In the data rows, 50 means zero.
Here are some numbered points:
54 51 47 53 52 52 57 58 43 46 51 42 32 62 48 46 63 51 41 50 62 51 58 68 60 35 43 35 60 49 57 62 0
55 40 66 53 42 32 54 49 44 49 33 36 41 67 50 25 47 51 45 64 20 64 42 64 63 42 43 38 67 66 72 34 1
33 44 39 58 66 47 46 53 58 44 57 71 55 56 72 53 58 49 40 33 49 50 58 18 47 63 58 46 36 41 30 58 2
30 48 37 47 75 57 39 56 64 50 60 71 62 49 68 48 44 41 32 27 47 51 62 16 42 59 58 32 56 51 49 48 3
57 41 59 39 44 50 70 51 35 57 40 45 56 38 31 47 47 45 68 69 53 46 42 57 51 37 27 62 69 55 62 60 4
53 58 39 57 52 50 61 54 46 45 52 42 35 64 53 43 56 52 40 48 60 55 61 62 55 34 48 36 53 49 59 54 5
28 64 56 61 45 35 27 40 28 60 42 45 30 82 47 47 60 36 50 76 24 60 45 61 57 30 37 26 59 54 77 39 6
50 70 51 44 50 65 29 43 65 57 72 66 73 44 50 57 28 41 53 28 61 45 46 38 38 77 57 59 43 55 40 39 7
25 45 47 56 72 51 37 46 52 51 61 74 62 48 74 56 50 44 46 37 41 55 56 13 41 59 49 40 45 42 40 57 8
29 38 55 47 64 55 54 54 71 47 48 63 53 36 61 56 46 42 57 44 43 49 52 21 46 65 57 55 42 51 32 47 9
62 62 51 51 35 46 51 54 49 56 59 36 42 45 39 53 43 59 49 41 72 49 50 68 52 56 55 59 39 47 58 45 10
47 44 56 53 55 44 44 54 60 42 51 76 63 56 73 56 40 60 41 34 52 51 57 31 46 75 62 54 39 43 42 53 11
89 56 55 54 26 49 83 61 62 46 50 31 52 38 30 29 24 64 57 16 80 51 29 68 79 50 49 62 30 77 48 21 12
28 58 49 53 62 59 27 48 52 56 72 76 60 54 79 63 54 45 43 45 49 53 59 20 37 67 51 36 38 45 35 59 13
52 63 57 45 45 66 46 49 46 53 72 69 55 60 51 70 54 48 54 48 68 44 48 45 42 52 43 53 53 47 43 65 14
23 58 44 40 53 51 17 45 55 57 64 71 61 51 46 58 40 43 37 30 59 48 74 44 32 59 62 41 40 34 64 59 15
52 52 46 62 58 44 46 36 49 36 48 62 62 51 62 60 63 51 47 60 50 44 55 50 40 46 67 50 38 40 29 63 16
46 42 65 42 26 47 61 58 47 56 32 39 41 48 33 39 58 57 53 54 49 58 45 72 62 37 43 43 54 54 63 49 17
50 31 48 54 63 51 46 63 48 52 37 62 63 45 57 48 56 54 44 51 36 45 49 28 53 54 52 52 58 38 42 53 18
53 64 49 36 31 44 52 44 49 55 53 38 43 60 40 42 39 43 44 43 53 51 51 73 47 46 48 41 59 63 85 38 19
52 73 61 51 28 42 32 40 42 66 70 36 43 71 42 48 20 42 49 53 42 60 47 61 57 67 44 54 61 65 87 11 20
57 66 43 66 40 36 57 43 37 54 41 24 41 71 41 29 52 51 48 45 48 60 35 63 75 35 37 37 40 64 70 24 21
51 43 52 40 33 58 41 67 52 52 52 45 40 47 26 50 53 63 44 36 54 53 56 65 55 45 39 60 51 37 48 58 22
54 34 57 49 34 30 80 49 40 40 25 42 40 62 49 30 55 57 48 59 34 57 40 65 65 48 53 45 54 59 65 38 23
56 56 50 51 57 57 39 41 63 46 67 56 66 41 45 59 37 42 58 45 45 43 47 35 42 59 51 69 43 56 21 35 24
61 55 40 50 48 58 54 54 59 47 53 57 55 54 58 64 55 52 49 48 64 45 53 50 48 60 57 53 37 42 38 60 25
83 52 32 43 53 56 68 56 63 30 46 39 53 53 29 42 40 54 52 28 56 37 49 74 53 41 57 71 49 48 38 53 26
50 48 44 46 60 48 49 48 51 39 46 66 64 50 44 47 57 47 46 51 35 46 55 48 37 36 50 55 55 38 43 68 27
65 49 47 52 42 50 70 65 55 46 36 36 40 43 49 39 57 59 47 42 59 52 41 64 62 46 63 48 43 50 40 48 28
52 52 58 55 33 45 51 50 47 63 48 26 35 39 39 48 44 58 60 54 64 49 45 61 58 48 42 60 44 52 55 38 29
51 53 46 41 36 61 37 67 45 53 49 43 49 53 31 47 48 59 45 35 57 52 60 70 54 45 40 56 50 40 50 59 30
50 61 36 45 37 45 52 49 41 58 68 29 26 76 23 54 42 33 58 46 49 44 37 53 59 57 24 72 61 48 76 26 31
42 47 56 47 43 51 38 52 42 57 49 72 55 50 55 61 55 63 44 47 60 47 60 46 47 57 55 42 42 42 52 64 32
34 40 50 45 69 55 58 56 75 50 50 61 57 29 62 56 42 46 53 35 44 47 53 20 38 70 60 54 44 55 32 44 33
65 41 58 40 40 51 61 49 34 53 45 46 58 43 21 51 44 52 61 59 56 43 44 64 54 42 29 66 68 54 60 59 34
47 49 53 49 57 54 24 54 55 51 53 62 58 49 59 57 52 53 44 47 45 48 54 40 45 58 60 45 40 36 35 49 35
56 37 73 58 47 34 72 39 53 36 34 40 48 41 63 44 54 62 61 82 43 55 41 64 53 47 57 54 53 64 40 48 36
39 30 51 51 51 49 54 60 47 48 38 66 55 43 50 55 60 57 53 49 43 47 53 34 52 51 49 61 52 33 47 69 37
64 61 51 51 33 39 61 42 38 48 40 36 57 52 44 41 42 61 47 38 70 51 51 84 64 48 63 40 38 60 62 45 38
57 64 57 52 34 43 45 52 52 61 63 37 43 42 45 55 40 53 45 49 70 53 56 66 51 53 57 62 38 45 56 44 39
67 58 54 53 33 34 57 40 41 48 30 45 59 45 50 37 45 61 51 44 64 53 49 76 63 39 66 43 35 56 66 42 40
61 39 76 55 46 37 69 44 58 40 36 41 44 40 69 46 56 60 61 78 42 54 42 70 51 50 59 47 55 67 39 47 41
63 47 50 50 38 38 77 35 36 43 39 40 56 52 29 37 63 54 61 53 54 51 38 58 59 24 31 51 47 62 41 60 42
42 53 56 40 48 62 45 53 54 54 51 61 62 53 60 68 59 48 53 53 47 40 46 40 37 66 60 54 42 38 33 60 43
49 53 53 44 40 56 53 55 51 53 72 64 51 49 51 67 52 53 55 45 64 51 49 41 42 65 49 62 44 42 39 60 44
41 50 51 48 50 54 50 50 52 55 57 64 64 41 59 64 46 48 59 52 50 42 47 27 41 71 52 62 40 44 37 50 45
67 49 55 47 59 57 52 56 56 46 53 36 47 47 61 50 43 47 46 61 47 47 46 59 46 49 47 51 65 60 52 40 46
23 49 59 57 67 44 31 44 47 54 46 81 69 45 86 50 55 44 44 52 34 54 54 20 43 59 70 19 41 49 38 52 47
57 45 60 42 40 54 57 47 49 45 39 66 60 47 52 51 58 58 50 56 47 50 52 65 47 51 58 50 49 44 52 68 48
79 50 64 50 27 45 77 63 48 47 50 38 49 43 33 31 37 68 58 26 67 48 31 73 74 56 48 60 36 74 46 35 49
63 67 54 51 38 42 58 31 49 50 56 27 45 49 42 52 48 45 51 62 58 55 48 73 52 44 54 45 44 68 55 35 50
46 39 41 54 53 52 57 59 56 52 40 65 54 48 61 56 53 53 51 44 51 40 45 23 52 66 58 58 39 37 42 52 51
38 44 55 46 51 58 48 51 47 53 34 62 60 38 52 54 62 51 63 61 37 49 41 34 39 44 50 49 48 46 35 61 52
35 39 31 73 56 47 26 61 47 51 48 61 48 47 56 50 60 57 33 30 64 51 72 30 60 45 56 38 34 26 42 53 53
51 40 52 50 38 39 57 60 47 51 37 51 48 44 50 49 49 66 47 45 68 47 56 57 56 54 57 63 38 36 62 63 54
60 45 52 62 52 54 44 70 60 50 38 34 34 38 56 42 58 59 39 48 47 56 45 64 64 42 60 37 45 52 36 40 55
33 53 52 65 54 50 18 51 57 45 61 66 47 54 53 63 58 63 36 35 55 60 70 54 45 54 60 48 30 33 35 65 56
61 67 52 43 47 54 49 38 47 46 46 45 52 57 53 45 49 41 44 53 56 51 55 76 48 36 63 21 62 59 65 47 57
64 62 41 54 31 35 57 38 39 52 52 26 40 73 29 42 31 46 54 38 55 49 45 75 64 54 45 69 52 61 80 26 58
35 45 59 51 44 47 31 52 50 49 40 62 54 50 44 57 64 63 43 52 44 55 61 57 48 43 61 45 33 29 42 69 59
34 41 69 52 44 47 25 40 44 44 50 76 61 54 47 58 56 60 44 60 38 57 68 49 40 43 50 40 49 39 46 66 60
39 36 46 42 51 64 59 80 39 58 33 76 49 55 59 48 73 59 45 33 54 47 46 32 54 46 40 34 56 37 60 82 61
49 71 29 44 57 52 55 37 40 46 61 46 35 90 47 51 46 33 43 48 59 46 58 63 45 43 44 42 59 51 84 48 62
42 45 47 48 69 53 45 49 50 45 57 72 62 48 62 64 56 44 52 57 46 41 54 29 37 52 55 56 51 36 29 69 63
60 47 41 49 45 45 52 52 42 43 44 38 52 57 29 39 51 59 49 35 63 50 58 70 55 35 43 49 51 46 57 61 64
57 64 51 51 36 45 60 38 44 46 60 44 40 61 50 45 45 49 51 52 63 53 48 71 54 48 47 40 53 62 65 51 65
36 37 61 43 44 50 46 50 47 51 45 79 60 56 59 62 58 60 51 53 42 49 59 35 42 65 57 50 43 40 46 65 66
56 61 45 61 60 36 41 33 49 45 41 29 44 46 52 49 56 40 42 70 50 57 54 67 57 28 63 30 49 50 51 47 67
55 66 49 52 46 48 42 49 33 56 42 40 49 64 57 33 46 48 36 46 51 54 44 63 58 44 47 20 57 63 80 31 68
28 54 67 50 55 58 17 45 52 58 70 72 55 54 73 70 47 49 51 51 30 60 58 39 33 64 55 40 49 51 34 47 69
16 51 49 61 65 46 21 37 69 52 64 63 51 37 69 65 55 44 42 56 44 63 72 30 37 61 66 42 32 40 31 53 70
42 51 43 54 59 54 28 48 51 56 55 57 61 41 47 60 46 46 52 51 50 50 60 34 42 59 54 54 40 36 40 51 71
35 45 54 41 55 55 40 46 69 46 56 61 66 32 38 46 35 42 51 34 31 56 55 37 38 57 48 57 65 54 44 46 72
69 62 47 43 36 52 61 43 45 52 52 22 44 62 35 39 29 42 56 51 38 55 35 67 58 51 40 60 65 71 80 22 73
58 60 48 50 40 43 57 48 40 51 47 45 47 58 45 42 46 57 45 39 61 57 55 70 57 40 51 37 54 55 71 51 74
33 45 58 63 55 47 27 56 58 50 55 62 41 56 60 58 62 63 39 40 45 60 61 51 52 60 61 41 39 37 30 65 75
62 56 53 51 38 35 78 30 39 53 51 32 46 45 44 51 49 44 69 61 71 46 41 65 50 45 41 64 49 63 57 51 76
52 57 45 58 37 39 78 51 27 57 30 36 36 79 53 36 65 47 55 57 53 49 34 50 71 47 33 30 45 63 79 38 77
67 81 39 45 35 45 65 36 18 59 44 38 59 81 48 38 39 32 55 47 52 42 29 54 60 52 38 43 48 68 87 20 78
New points follow, each followed by the numbers of its five nearest points above, nearest first.
40 46 57 48 52 58 48 38 49 50 36 60 68 40 61 55 64 52 65 65 37 45 41 42 36 50 59 48 42 47 30 58 : 52 43 16 63 45
19 35 39 77 86 37 32 36 70 38 52 43 44 31 70 51 57 33 37 61 36 63 69 24 44 49 63 48 43 49 18 56 : 70 2 8 9 71
58 46 38 51 51 48 51 52 46 45 39 39 48 46 30 37 49 54 47 36 61 50 60 64 57 30 43 50 55 42 66 62 : 64 74 30 0 5
31 48 40 51 80 57 31 44 61 49 58 68 62 44 74 56 61 38 41 55 27 53 59 17 31 50 60 33 57 48 31 54 : 8 3 47 13 63
43 44 54 47 50 55 45 52 40 55 35 64 63 41 53 53 66 52 63 67 33 45 38 42 43 39 49 40 49 45 41 59 : 52 18 37 27 48
55 47 60 45 49 60 43 58 39 55 39 55 57 48 49 45 60 56 49 54 49 54 47 55 51 38 45 32 60 54 54 62 : 48 0 32 52 74
23 56 40 42 54 54 24 43 61 52 64 73 66 43 47 57 38 39 38 28 54 53 69 42 33 58 60 43 46 36 61 58 : 15 71 3 35 32
46 59 46 65 40 25 68 35 38 50 46 28 37 71 45 39 48 49 55 49 55 56 42 56 68 49 44 56 39 61 70 28 : 21 58 77 65 50
68 51 54 66 56 54 48 62 58 47 41 39 35 53 58 47 71 60 38 54 45 54 47 59 62 36 62 27 43 50 31 45 : 55 28 5 0 67
22 49 39 43 61 45 19 42 60 56 64 73 72 42 50 54 35 41 40 30 45 53 74 33 29 65 64 44 42 37 60 54 : 15 71 3 8 70
62 64 49 26 37 66 50 56 49 51 70 53 48 58 35 56 48 51 48 30 65 44 54 72 47 55 43 52 53 49 54 56 : 30 10 22 14 44
26 36 36 68 61 46 27 67 54 62 46 67 43 49 53 46 54 59 35 25 51 53 64 20 56 50 51 42 29 25 41 54 : 53 2 75 56 35
55 34 59 45 49 56 75 53 43 49 37 49 50 40 39 47 53 50 62 68 51 45 43 49 51 35 31 60 70 57 58 66 : 4 34 42 17 48
38 36 62 43 50 49 54 53 54 51 45 81 57 52 71 60 52 57 52 50 41 51 57 34 41 68 57 51 46 39 47 61 : 66 11 43 37 32
31 58 57 61 54 38 35 39 31 52 51 44 27 80 58 50 62 38 43 74 23 65 49 60 55 33 40 22 64 58 69 42 : 6 1 68 67 5
55 41 43 44 56 63 63 68 57 53 30 41 37 35 49 55 69 67 57 55 56 42 47 60 52 29 63 52 56 34 43 65 : 28 55 48 54 37
30 47 44 48 73 48 39 50 58 47 58 63 64 45 65 41 37 37 35 31 38 52 60 25 45 54 58 30 56 56 52 39 : 3 8 72 2 33
38 29 50 54 50 49 48 69 52 49 42 57 49 48 45 53 60 60 51 42 39 48 45 32 55 54 41 62 44 34 34 63 : 37 18 51 52 66
58 36 62 42 48 50 64 58 54 50 43 48 46 43 55 59 51 56 53 67 48 43 53 61 44 59 47 60 62 50 53 64 : 48 46 54 37 4
28 50 49 61 56 49 28 38 62 52 63 69 50 46 71 66 58 49 52 54 45 56 59 25 37 61 68 50 28 38 29 61 : 70 13 2 35 8
43 38 45 52 61 48 55 54 58 41 39 67 61 45 50 40 56 50 42 44 34 55 55 45 41 44 53 50 55 46 41 68 : 27 37 18 52 48
59 59 38 53 52 49 59 45 44 40 54 39 34 83 54 41 42 34 45 50 31 54 41 60 56 51 36 43 67 71 77 24 : 73 68 62 19 1
62 49 51 45 34 43 78 54 44 44 46 33 38 71 35 36 41 48 56 47 47 53 37 59 62 51 26 65 65 68 74 38 : 73 58 23 31 19
33 48 43 53 68 57 37 43 57 47 71 70 59 59 66 52 50 41 43 36 45 53 58 23 41 56 50 41 46 46 41 49 : 8 3 13 2 35
65 75 41 43 39 45 64 35 28 56 50 34 55 79 46 36 35 36 56 48 55 41 35 61 54 55 39 38 50 71 88 23 : 78 73 19 58 68
73 56 44 50 50 64 62 54 52 51 44 27 52 38 43 44 50 51 53 52 64 47 34 59 60 39 49 56 43 56 38 44 : 28 29 46 10 55
42 51 45 45 64 54 43 46 52 37 40 69 60 57 50 56 64 48 44 51 39 50 61 45 38 38 59 51 56 35 38 70 : 27 63 16 59 37
52 52 50 49 46 53 36 54 52 56 52 54 63 36 32 56 44 51 56 40 54 44 47 46 50 56 57 71 33 39 45 43 : 71 45 24 35 44
52 32 63 45 50 46 63 52 48 46 40 48 45 43 55 58 50 56 55 66 44 45 55 57 47 50 46 63 63 47 55 60 : 48 37 46 4 54
37 41 60 43 51 51 46 52 52 46 52 81 62 51 67 60 58 53 51 53 42 47 57 34 37 70 55 47 47 39 41 70 : 66 43 63 32 11
59 62 35 52 32 42 64 33 40 49 50 32 40 74 33 41 35 40 57 46 61 50 39 65 61 52 43 64 45 61 81 29 : 58 73 19 31 78
59 66 33 41 46 47 68 42 38 49 51 37 43 76 42 45 45 36 52 52 52 46 47 56 51 50 38 56 58 53 82 39 : 62 19 65 73 58
64 63 40 64 47 38 65 40 45 43 60 22 33 58 45 47 53 47 52 54 66 49 49 68 66 43 53 60 43 57 52 39 : 50 65 76 10 29
44 43 55 49 50 58 44 52 46 53 37 67 62 43 53 60 68 54 61 66 38 47 42 34 39 47 53 52 46 41 34 58 : 52 43 37 66 63
56 66 41 38 31 49 57 37 34 54 68 35 41 76 27 48 26 34 66 47 56 44 43 58 48 58 26 69 67 60 94 29 : 31 58 73 20 19
34 49 41 50 84 55 37 50 57 43 54 63 62 45 74 48 47 34 35 38 44 41 59 30 41 52 61 26 56 55 47 55 : 3 8 2 47 13
65 56 63 31 29 52 64 42 41 55 59 36 47 51 18 48 35 49 67 58 62 44 44 67 52 46 22 68 60 63 66 47 : 34 4 76 29 73
24 33 37 67 55 44 26 69 48 54 47 65 46 57 49 46 56 60 33 22 47 55 64 26 59 52 50 43 33 19 44 53 : 53 75 2 56 35
27 35 32 68 58 49 26 69 53 59 43 62 44 44 53 48 57 60 33 27 54 59 66 19 57 53 57 47 27 25 43 56 : 53 2 75 56 35
49 47 63 52 41 59 46 64 52 57 47 52 44 42 43 54 62 62 59 52 47 50 39 51 55 45 41 47 42 48 32 52 : 52 22 55 48 37
44 46 55 47 58 57 54 41 48 52 45 62 64 37 51 50 63 46 66 65 41 44 38 41 40 40 48 50 52 50 36 64 : 52 27 63 37 48
37 37 58 43 49 53 48 48 50 47 49 76 60 50 65 60 56 58 51 51 41 48 51 38 41 64 56 54 48 40 41 64 : 66 43 37 63 32
31 59 58 57 58 34 36 38 33 56 49 45 33 82 57 48 60 36 43 71 27 57 54 51 54 35 43 24 64 55 75 37 : 6 68 1 67 62
56 63 37 55 49 44 68 54 53 39 39 43 32 76 67 45 57 55 33 33 66 52 59 76 60 47 71 29 34 47 66 50 : 5 74 0 38 65
59 57 44 60 45 49 42 35 50 45 76 48 49 52 36 63 50 45 58 53 71 44 53 50 48 55 45 82 36 31 34 61 : 44 25 14 39 71
26 51 64 51 58 60 21 41 53 55 66 75 55 48 70 62 49 48 52 55 36 51 57 34 29 61 52 42 50 45 37 53 : 69 13 8 35 70
61 35 44 56 66 53 57 58 42 47 42 52 63 46 57 56 62 53 57 60 34 39 35 30 51 53 49 57 52 45 20 54 : 18 52 51 63 37
45 62 50 38 33 63 31 57 49 65 64 67 60 48 30 66 54 60 64 23 63 47 45 48 46 57 51 55 37 37 36 58 : 44 14 32 43 30
32 47 44 34 70 60 49 47 57 39 41 81 65 55 74 59 65 37 44 48 33 50 58 36 33 49 65 32 60 45 37 73 : 63 8 27 66 47
63 54 59 40 47 66 46 68 54 53 63 49 38 55 53 60 46 50 42 50 56 45 54 62 48 56 47 51 61 50 56 54 : 46 30 14 22 25
57 58 57 46 43 49 69 49 47 51 53 35 40 54 56 47 48 49 52 62 56 55 45 62 51 50 40 44 60 67 60 43 : 65 46 50 74 76
60 40 38 58 58 48 58 46 47 40 41 50 56 42 48 52 59 52 47 56 49 44 47 53 49 40 61 58 42 38 33 57 : 16 27 25 48 37
56 64 37 53 40 31 61 33 43 50 56 26 40 67 36 38 29 38 57 41 57 52 47 63 55 54 42 62 46 60 81 26 : 58 73 19 31 65
58 57 57 52 43 47 54 44 41 56 60 33 45 45 35 43 42 52 60 53 61 54 50 62 54 35 31 58 51 59 49 51 : 29 76 65 50 34
63 57 52 51 36 45 52 50 45 45 53 55 59 47 39 45 36 63 51 34 67 51 50 63 52 58 53 62 42 50 63 52 : 10 39 54 74 38
35 49 42 52 62 57 28 51 60 49 48 57 52 39 61 57 63 45 40 41 38 53 52 36 47 50 66 39 38 34 26 52 : 35 71 75 2 70
54 45 63 48 45 64 34 70 65 58 41 62 57 38 72 53 54 61 43 35 34 57 35 41 54 72 80 32 39 50 29 36 : 35 11 43 51 55
25 54 40 39 57 54 26 41 52 53 65 71 73 52 48 58 39 39 44 25 51 51 68 40 33 63 62 44 47 37 59 58 : 15 71 3 35 8
54 60 54 42 46 54 52 44 51 54 47 37 39 53 45 49 53 45 45 59 49 52 54 74 55 32 52 29 56 55 57 51 : 57 0 5 74 65
68 54 55 47 35 38 82 41 46 43 47 30 42 58 31 40 45 51 63 55 57 49 37 64 60 48 28 68 55 66 60 44 : 76 42 34 73 29
50 56 53 44 55 62 38 61 39 57 45 63 56 54 55 53 58 54 48 52 47 55 45 48 47 40 51 30 56 48 50 62 : 32 52 48 35 27
49 42 55 52 44 47 62 61 48 54 40 73 57 49 66 48 56 66 56 41 48 49 34 31 57 68 52 47 34 50 40 52 : 51 66 11 45 18
49 53 58 38 42 62 58 60 51 57 67 69 47 53 56 66 59 54 61 49 60 45 42 37 45 61 43 57 49 50 42 62 : 44 14 43 45 25
48 58 50 52 32 40 69 39 32 54 40 38 42 70 35 40 54 46 53 56 50 52 40 57 60 38 31 42 50 60 82 45 : 77 21 65 74 19
57 36 58 50 45 48 56 48 57 41 41 52 45 47 52 56 57 56 55 67 50 47 58 63 47 46 54 64 54 41 52 67 : 48 54 37 27 25
55 50 48 58 43 55 63 58 49 49 49 46 42 48 58 52 65 59 54 48 60 50 42 54 60 45 49 44 38 52 29 60 : 28 25 55 0 5
38 58 63 47 51 63 45 46 56 50 51 63 55 54 64 63 55 43 55 56 45 49 49 38 39 61 58 50 41 45 36 56 : 43 45 35 66 63
46 46 48 44 48 63 48 50 41 55 30 62 64 45 56 61 69 55 59 59 34 46 37 40 42 52 51 44 47 42 34 60 : 52 43 18 37 66
25 34 65 40 61 53 53 60 58 54 44 57 59 34 53 44 50 41 54 49 23 50 37 19 45 64 39 42 59 63 33 50 : 9 52 33 72 18
56 44 48 42 48 56 76 66 44 46 47 34 35 62 32 49 65 54 56 54 47 46 43 57 60 32 32 49 65 53 47 60 : 0 42 17 4 5
51 57 55 42 35 53 60 50 47 49 56 45 37 68 49 53 44 48 48 51 55 52 53 74 47 49 47 43 61 53 71 50 : 65 19 74 5 0
23 53 60 60 65 45 30 42 43 55 46 83 63 42 87 49 59 46 39 51 38 56 55 19 44 54 69 16 42 54 38 50 : 47 8 13 2 69
61 52 43 55 58 59 42 58 51 48 47 57 61 47 61 56 43 53 43 38 48 42 46 36 51 61 68 48 34 43 31 37 : 35 51 25 71 11
38 40 39 66 63 44 36 45 51 45 41 53 63 42 45 48 56 50 49 50 37 49 55 33 48 44 57 58 37 36 34 53 : 71 18 35 27 16
63 67 40 35 48 68 50 39 37 55 63 52 63 52 37 58 53 38 58 48 67 41 46 53 41 38 36 42 53 49 49 57 : 14 25 65 44 34
59 53 52 44 28 45 53 51 44 51 58 54 57 47 32 49 40 62 55 40 70 45 55 69 49 56 50 70 42 43 63 59 : 10 54 39 30 64
43 45 57 44 48 65 52 51 48 51 43 64 55 44 57 58 73 50 64 65 43 48 37 36 44 48 48 47 56 45 27 62 : 52 43 63 37 66
52 69 53 38 32 51 45 44 43 63 57 41 43 61 39 50 35 43 50 47 52 54 52 78 49 52 46 39 62 58 84 38 : 19 65 74 68 57
54 52 42 59 43 30 44 54 36 50 35 29 41 65 33 26 44 52 42 44 42 59 50 66 73 39 37 43 47 56 78 32 : 21 68 74 1 58
60 69 52 38 31 59 44 47 49 53 57 35 39 60 39 54 39 49 46 42 65 51 51 84 50 48 56 42 59 59 77 38 : 19 65 74 57 10
58 67 37 50 36 34 61 36 42 48 51 25 45 73 32 35 30 38 57 36 55 50 46 67 52 53 48 64 43 63 83 28 : 58 73 19 78 31
62 37 54 53 39 57 64 68 49 54 38 39 50 35 38 43 49 61 60 48 59 49 34 56 61 52 44 64 48 51 34 47 : 28 29 22 54 34
23 54 68 52 59 53 18 47 61 56 74 74 58 44 73 62 45 48 50 50 39 58 55 29 31 68 52 47 47 53 31 51 : 69 13 70 8 35
57 59 40 40 49 58 59 52 47 45 58 35 34 80 48 43 39 34 45 55 29 52 37 62 49 47 35 44 66 64 71 31 : 73 19 62 46 65
55 52 56 66 57 50 48 57 57 51 43 39 36 49 71 52 64 55 43 58 50 55 44 51 63 38 62 32 42 50 32 42 : 55 28 67 5 46
53 43 60 60 36 29 60 38 32 48 42 35 44 64 47 37 41 45 54 70 32 57 34 56 66 52 36 59 67 64 77 29 : 1 23 73 21 58
26 49 67 47 53 61 17 45 56 58 69 76 52 49 74 66 51 47 51 52 38 60 54 31 34 65 51 45 50 50 34 54 : 69 13 8 35 70
52 52 55 46 42 60 44 44 38 59 39 63 68 47 50 59 64 53 61 61 43 47 32 44 43 51 48 48 48 45 40 56 : 52 43 48 45 32
23 50 54 60 62 51 25 41 64 54 63 70 54 40 74 64 48 47 50 48 47 56 65 26 40 66 66 41 27 44 31 54 : 70 13 8 69 2
50 35 54 57 45 21 57 49 52 40 43 43 34 58 47 42 49 61 49 53 54 53 58 63 61 48 59 61 56 51 65 54 : 54 74 23 64 5
70 51 39 54 40 47 59 53 38 40 45 38 52 56 22 39 44 60 49 32 70 50 57 72 65 36 36 59 52 49 66 57 : 64 74 30 38 10
65 46 50 46 36 40 75 49 46 49 42 28 39 56 35 35 40 47 54 58 46 51 35 65 65 49 32 66 63 64 70 34 : 73 58 23 76 29
65 55 56 39 47 68 40 52 42 52 61 55 60 53 49 65 56 47 55 61 50 43 45 56 39 47 42 54 67 46 41 58 : 14 46 43 44 48
61 42 59 38 47 61 70 48 36 55 40 39 58 40 32 46 47 45 68 77 49 42 41 57 51 35 23 60 70 58 61 57 : 4 34 42 76 17
50 43 71 56 58 30 37 34 38 44 43 51 65 41 62 43 41 52 41 70 39 64 64 56 45 44 52 44 60 62 54 53 : 60 67 36 46 48
38 30 43 66 54 40 55 62 54 36 28 56 46 53 50 50 70 64 49 43 40 51 52 40 52 47 57 62 30 28 24 66 : 37 51 59 18 75
57 75 37 48 38 48 50 33 40 61 75 33 23 80 45 62 40 41 56 53 64 38 45 58 57 66 46 63 45 49 74 19 : 31 58 20 62 65
73 39 63 47 27 51 75 56 46 54 46 47 53 39 38 43 35 69 69 45 62 47 31 57 63 62 37 80 44 62 48 47 : 49 34 29 76 10
65 45 54 51 42 40 79 49 48 45 40 28 42 55 26 37 42 49 56 58 41 52 34 66 67 47 32 65 67 66 68 35 : 73 23 34 4 58
66 53 59 45 58 66 50 44 48 46 57 58 58 46 53 57 49 45 60 68 54 48 53 46 46 35 50 52 69 52 44 53 : 46 14 27 48 52
51 49 42 51 44 38 78 39 37 48 50 36 33 64 35 43 54 49 59 64 55 44 42 58 54 42 25 63 60 55 67 52 : 76 4 42 34 65
23 44 43 50 82 51 35 55 65 49 54 71 65 36 71 45 42 37 33 29 36 54 65 17 38 61 63 26 49 53 43 46 : 3 8 47 2 33
49 48 45 48 55 57 48 48 39 45 40 51 42 54 58 54 68 51 43 67 52 46 60 57 45 27 48 30 60 35 52 73 : 0 5 27 48 59
23 38 37 67 61 45 34 70 55 53 43 56 49 46 52 43 53 56 30 23 52 56 65 25 63 54 55 46 29 30 41 47 : 53 2 75 51 35
32 29 41 68 68 35 49 59 65 49 47 59 52 43 65 43 42 55 33 28 46 50 62 16 52 69 58 53 38 43 45 48 : 2 11 51 9 33
23 56 51 59 60 51 22 29 62 55 66 70 52 45 74 69 54 45 45 54 49 57 64 26 33 65 64 49 38 40 37 56 : 70 13 69 8 71
43 49 45 54 44 47 49 56 48 47 39 60 44 49 44 52 65 64 51 39 54 49 52 58 52 42 54 51 32 37 33 68 : 59 54 32 25 48
70 52 50 43 42 50 68 50 46 54 52 24 41 55 27 45 36 45 57 54 51 46 42 64 58 49 30 66 66 59 73 41 : 73 34 58 4 29
75 58 40 57 55 61 58 50 53 53 46 27 48 25 33 46 51 46 58 52 64 48 38 60 59 33 53 55 45 57 37 44 : 28 29 50 10 46
31 57 53 63 53 34 33 38 33 50 45 44 32 83 54 46 66 35 44 79 23 63 48 55 56 27 40 24 62 52 75 43 : 6 1 67 68 5
46 52 54 55 58 45 36 34 42 48 42 70 74 44 63 54 58 45 56 63 40 48 53 40 39 46 64 42 42 47 38 56 : 16 52 63 35 71
34 37 45 54 55 49 52 63 55 56 39 65 56 42 62 58 53 55 50 41 49 43 50 20 48 70 56 55 27 37 42 50 : 51 45 9 2 11
58 46 47 46 57 56 64 61 53 57 23 37 42 37 45 46 63 55 51 58 50 45 43 59 54 32 63 47 52 40 51 53 : 28 55 17 48 0
67 66 39 50 44 52 58 45 38 42 60 33 37 89 45 38 41 27 51 56 33 55 34 65 55 49 29 49 70 76 82 31 : 73 78 62 19 31
65 71 26 37 44 49 67 44 33 53 68 30 46 66 23 50 34 34 59 41 78 28 45 57 54 49 27 71 52 47 85 49 : 31 58 62 76 19
26 53 41 39 60 54 19 47 58 51 70 77 67 45 49 60 38 46 40 30 56 52 74 38 32 59 61 38 48 33 62 56 : 15 3 71 35 13
58 52 51 64 54 58 45 65 57 50 44 36 40 44 62 46 59 56 37 48 50 52 50 58 63 45 65 37 36 47 30 44 : 55 28 25 35 5
59 39 45 47 48 38 65 47 39 40 34 42 48 52 35 45 60 51 52 62 58 46 55 69 55 32 46 56 61 40 64 71 : 64 0 34 4 42
66 50 55 44 45 55 41 53 47 53 48 42 56 39 43 46 46 51 47 56 52 53 51 63 48 41 52 54 55 46 53 46 : 46 30 39 10 48
